One vector is turned by the same rotation once a tick. Each row is the vector after some number of ticks, and that number follows the row.
The counts run from 0 to 289.
-8 12 -3 34 19 3 -9 8 9 -28 6 43 23 8 -20 -26 -1 -1 -30 8 28 15 20 -20 -4 -10 -12 -4 10 -34 -3 : 209
11 22 -4 17 30 -3 18 14 8 -8 -7 24 -10 8 -14 -24 21 42 -12 0 20 -4 29 -8 -8 -21 10 15 47 -27 13 : 162
10 22 -23 20 29 -1 -5 -9 -16 -34 -3 46 -8 -2 -10 -32 15 10 -13 2 7 10 19 -18 0 -25 7 -15 11 3 -23 : 13
6 13 -9 19 24 0 12 6 16 -34 -2 30 -10 13 -6 -6 8 50 -12 -7 17 -23 32 3 10 -17 11 -8 37 -14 14 : 174
12 25 -18 20 15 5 -7 5 -1 -7 -10 14 -8 7 -4 -34 26 22 -50 22 6 3 13 -24 -14 -27 3 8 28 -23 -9 : 151
-3 34 -1 18 17 -3 -5 -18 -10 -12 -17 14 -16 19 -7 -35 -4 -6 -22 28 38 -9 30 -14 -13 -6 8 -6 -2 -31 7 : 286
-4 5 -17 18 37 -20 -3 -9 -13 -31 -11 45 0 -11 -19 -28 12 7 -8 -11 -2 8 4 -10 0 -31 9 -10 14 -3 -3 : 18
10 2 6 18 38 -14 -12 -8 -10 -30 -17 22 -13 11 -5 -30 -8 7 -14 4 -2 10 40 -43 17 -5 17 5 24 -28 13 : 86
-13 30 12 23 27 -11 -1 -20 -6 -19 -14 23 -8 8 -7 -34 -10 -10 -10 17 21 -12 16 -19 -22 -2 23 -12 17 -32 21 : 280
0 20 -24 12 7 9 -1 1 15 -36 2 53 4 32 -3 -11 -6 15 -24 -18 25 -22 23 -3 13 -26 4 -21 3 -9 1 : 190
12 16 5 8 15 2 -1 -23 10 -30 -13 33 -23 -1 -31 3 2 -10 -2 6 37 -27 26 -32 13 -9 -2 -2 19 -14 15 : 60
-6 28 -9 29 11 13 -17 -1 -17 -17 -23 17 -14 14 11 -27 -5 26 -8 22 14 18 30 -26 5 2 13 -15 5 -30 3 : 96
18 23 -9 1 19 5 -10 -30 13 -44 -8 42 -24 9 -33 -13 -5 -8 -18 15 28 -11 12 -22 15 -20 11 -9 2 -17 15 : 64
-6 19 -16 22 37 -4 -11 -19 -22 -27 -7 40 3 4 -7 -25 14 6 -16 -15 0 -8 15 -12 3 -34 -7 -11 19 -4 -21 : 17
-12 16 -18 35 16 -3 -18 5 -9 -21 -21 13 -12 10 14 -33 -6 29 -2 7 12 14 31 -26 13 -9 9 -1 5 -30 4 : 100
11 14 -30 13 14 4 0 -2 14 -25 2 44 -17 27 -3 -18 4 49 -19 7 25 -13 16 10 -2 -31 11 -4 2 -4 4 : 177
6 23 -19 26 8 5 3 15 13 -24 8 45 -9 15 -8 -27 19 46 -10 11 23 -3 15 -11 -6 -7 11 13 20 -6 18 : 171
-9 28 -32 30 1 -12 -3 7 -10 -16 -21 14 -22 0 9 -6 10 12 -13 -2 27 -35 15 -33 9 -15 -5 -26 2 -30 5 : 118
-4 25 -13 26 40 -9 2 -21 -33 -24 -23 34 12 1 7 -32 12 7 -6 -1 22 -11 25 -13 -7 -12 -8 4 17 -16 -15 : 29
10 30 -4 4 11 13 2 -20 4 -32 -7 34 -23 5 -26 -8 -1 -7 -15 16 45 -27 31 -29 12 -11 -9 -10 2 -19 7 : 59
-10 3 1 17 19 17 1 -12 -4 -21 -5 31 27 11 -9 -17 6 -7 -41 -7 18 -7 40 -29 -2 -29 -23 -14 13 -27 -6 : 206
12 32 -14 8 6 7 -16 -29 5 -31 -14 38 -19 14 -27 -13 -2 -10 -17 16 34 -13 14 -37 16 -21 -7 -1 -3 -17 3 : 63
-21 20 0 32 22 -15 -2 7 -13 -32 -19 14 -19 -1 -1 -25 -12 31 -2 7 21 2 42 -9 9 0 27 -18 18 -35 16 : 103
-8 28 -17 48 -3 1 -21 10 -8 -18 -11 11 -15 8 15 -18 2 24 -4 13 23 -14 24 -35 8 -10 5 -19 -11 -35 11 : 113
-1 4 -16 19 20 -7 -3 -5 9 -35 0 44 15 13 -22 -12 -15 -5 -40 -4 24 5 22 -14 -4 -26 4 -23 13 -14 -6 : 203
12 9 -3 10 34 -19 -18 -12 9 -36 -13 26 -20 18 -16 -23 -9 5 -23 6 1 12 25 -42 23 -20 17 0 18 -22 8 : 81
5 33 -22 10 21 -4 2 -3 -6 -31 -9 18 -22 -5 -34 -6 14 20 4 8 37 8 38 1 14 -19 -2 -8 -1 -18 -17 : 236
-9 32 -16 39 0 -5 -9 25 8 -21 -4 25 -12 3 -12 -15 0 17 -8 -4 20 -21 8 -33 1 -8 15 -32 5 -33 28 : 120
-4 19 -15 40 2 4 -5 16 13 -13 1 29 -9 6 -12 -20 15 4 -36 18 6 -17 -11 -39 -14 -16 8 -29 17 -22 19 : 133
-1 19 -20 17 30 0 -5 -21 -25 -34 -19 36 -17 0 -3 -21 15 4 4 -9 22 -17 25 -30 20 -20 -1 -15 5 -2 -11 : 257
19 29 -18 6 20 -3 -4 -26 -1 -20 -22 30 -18 6 -21 -8 3 -7 -11 12 49 -26 23 -28 16 -23 3 4 -1 -20 12 : 55
11 20 -8 24 19 3 -5 19 15 -13 -4 21 -3 12 -10 -36 23 31 -31 24 3 10 16 -2 -14 -17 11 14 48 -26 10 : 158
-18 30 -20 40 9 5 -4 3 -15 -31 -17 14 -24 14 2 -22 3 31 -4 16 24 -7 35 -18 9 -2 2 -38 -8 -32 0 : 109
0 26 -5 16 34 -24 -8 -26 -6 -15 -19 18 -4 10 -3 -19 -10 -5 -24 9 25 -17 18 -15 -3 -16 6 3 17 -39 8 : 283
-9 24 -8 35 28 -10 -18 -24 -18 -20 -18 26 -4 10 7 -45 6 -15 -16 12 17 -10 21 -27 -13 -11 6 6 9 -20 18 : 277
-20 27 -11 38 -3 12 3 15 -11 -21 -19 10 -10 7 -1 -3 13 18 -11 -1 31 -26 23 -37 11 2 -9 -31 2 -31 10 : 117
-1 25 -15 32 -7 11 -3 13 5 -14 -6 18 -15 8 -22 -27 13 7 -31 15 14 -18 3 -44 -12 -22 4 -37 13 -22 0 : 134
-4 16 1 27 37 -9 3 3 7 -21 -4 22 3 -8 -39 -12 3 13 -11 -4 41 9 33 -11 6 -2 -5 11 31 -34 7 : 225
-10 28 -1 28 23 -4 -7 -33 -19 -14 -30 13 -3 6 6 -25 -2 -7 -25 12 34 -18 42 -20 -6 -15 2 1 18 -30 8 : 282
18 20 1 12 7 17 -12 -13 10 -29 -3 37 -18 14 -29 -31 4 -4 -15 19 19 5 18 -52 10 1 12 -12 13 -13 10 : 70
-11 28 -21 23 14 -14 -17 5 -9 -25 -22 8 -22 16 6 -28 -9 32 -15 13 21 6 32 -17 19 -14 20 -23 -4 -27 -2 : 101
-14 20 -24 39 7 -24 0 10 11 -18 -16 14 -26 2 -6 -4 -14 16 -21 -13 14 -31 8 -26 9 -25 7 -32 3 -35 22 : 119
-3 16 -6 7 30 -8 0 -18 -24 -37 -23 43 -7 -10 -18 -21 7 -9 6 -6 12 -30 14 -31 3 -24 9 -21 17 -7 -2 : 262
1 15 -10 27 25 16 -7 -8 -32 -33 -6 48 -9 -3 -9 -22 25 5 18 -6 20 -21 24 -38 5 -14 6 -16 8 -8 0 : 256
-14 24 -16 21 -1 -7 6 8 3 -22 -15 14 -23 -4 -19 5 2 11 -17 -5 20 -37 16 -30 2 -21 8 -44 15 -33 4 : 123
3 16 -8 27 17 13 3 8 2 -4 -14 0 -1 9 -6 -33 29 22 -31 15 17 -8 27 -19 -19 -18 -4 17 34 -24 -10 : 155
-3 45 -9 17 9 5 -1 -28 -13 -27 -16 30 -4 7 -15 -19 -6 5 -2 16 47 -23 38 -8 -9 -6 -11 -8 -8 -15 5 : 46
3 24 -30 29 4 10 1 4 11 -20 2 49 -3 28 11 -22 23 49 -14 -1 33 -15 26 -4 6 -9 -5 14 7 -12 7 : 176
0 32 -9 12 25 -12 14 -29 0 -34 -21 31 -15 4 -22 0 1 -4 -4 11 45 -39 25 -10 2 -10 3 -11 4 -26 13 : 47
-15 34 6 27 28 -2 1 -15 -11 -31 -7 38 -1 0 -20 -28 9 4 4 12 36 -20 31 -5 -22 -1 5 -12 22 -25 20 : 40
5 21 -19 17 20 10 8 -3 -3 -16 -14 17 -10 15 3 -16 19 49 -21 6 23 -11 39 -9 -1 -29 5 16 26 -13 -3 : 168
-1 23 10 22 21 -17 7 -20 8 -17 -25 8 -17 7 -13 -20 -14 -5 -12 17 32 -22 32 -17 -11 -8 9 6 32 -41 25 : 288
-5 19 10 24 33 -9 8 3 13 -35 -10 32 21 0 -36 -8 1 -10 -36 0 22 5 36 -15 -6 -17 -4 -11 33 -35 -5 : 212
6 6 4 9 28 -12 -9 3 -6 -26 -22 19 -23 9 -7 -27 -17 21 -15 11 9 18 35 -22 14 -4 30 -13 31 -33 12 : 90
12 21 -5 20 28 -3 2 9 14 -24 -10 18 -16 6 -30 -34 18 27 -38 20 5 -7 18 -10 -23 -25 20 -10 43 -19 -11 : 153
5 24 -4 15 9 6 -5 -28 0 -19 -9 31 -7 12 -7 -12 12 -11 -3 8 51 -32 22 -33 7 -12 -5 7 -2 -23 13 : 54
-5 21 -5 15 26 -27 -5 -21 -9 -29 -19 27 -6 8 -8 -31 -15 -3 -18 17 20 -17 20 -3 -17 -18 22 -25 7 -20 12 : 279
0 7 -7 25 7 16 19 12 15 -31 4 43 1 12 -5 -13 3 42 0 12 28 -14 28 -5 -7 -3 14 -17 21 -9 16 : 179
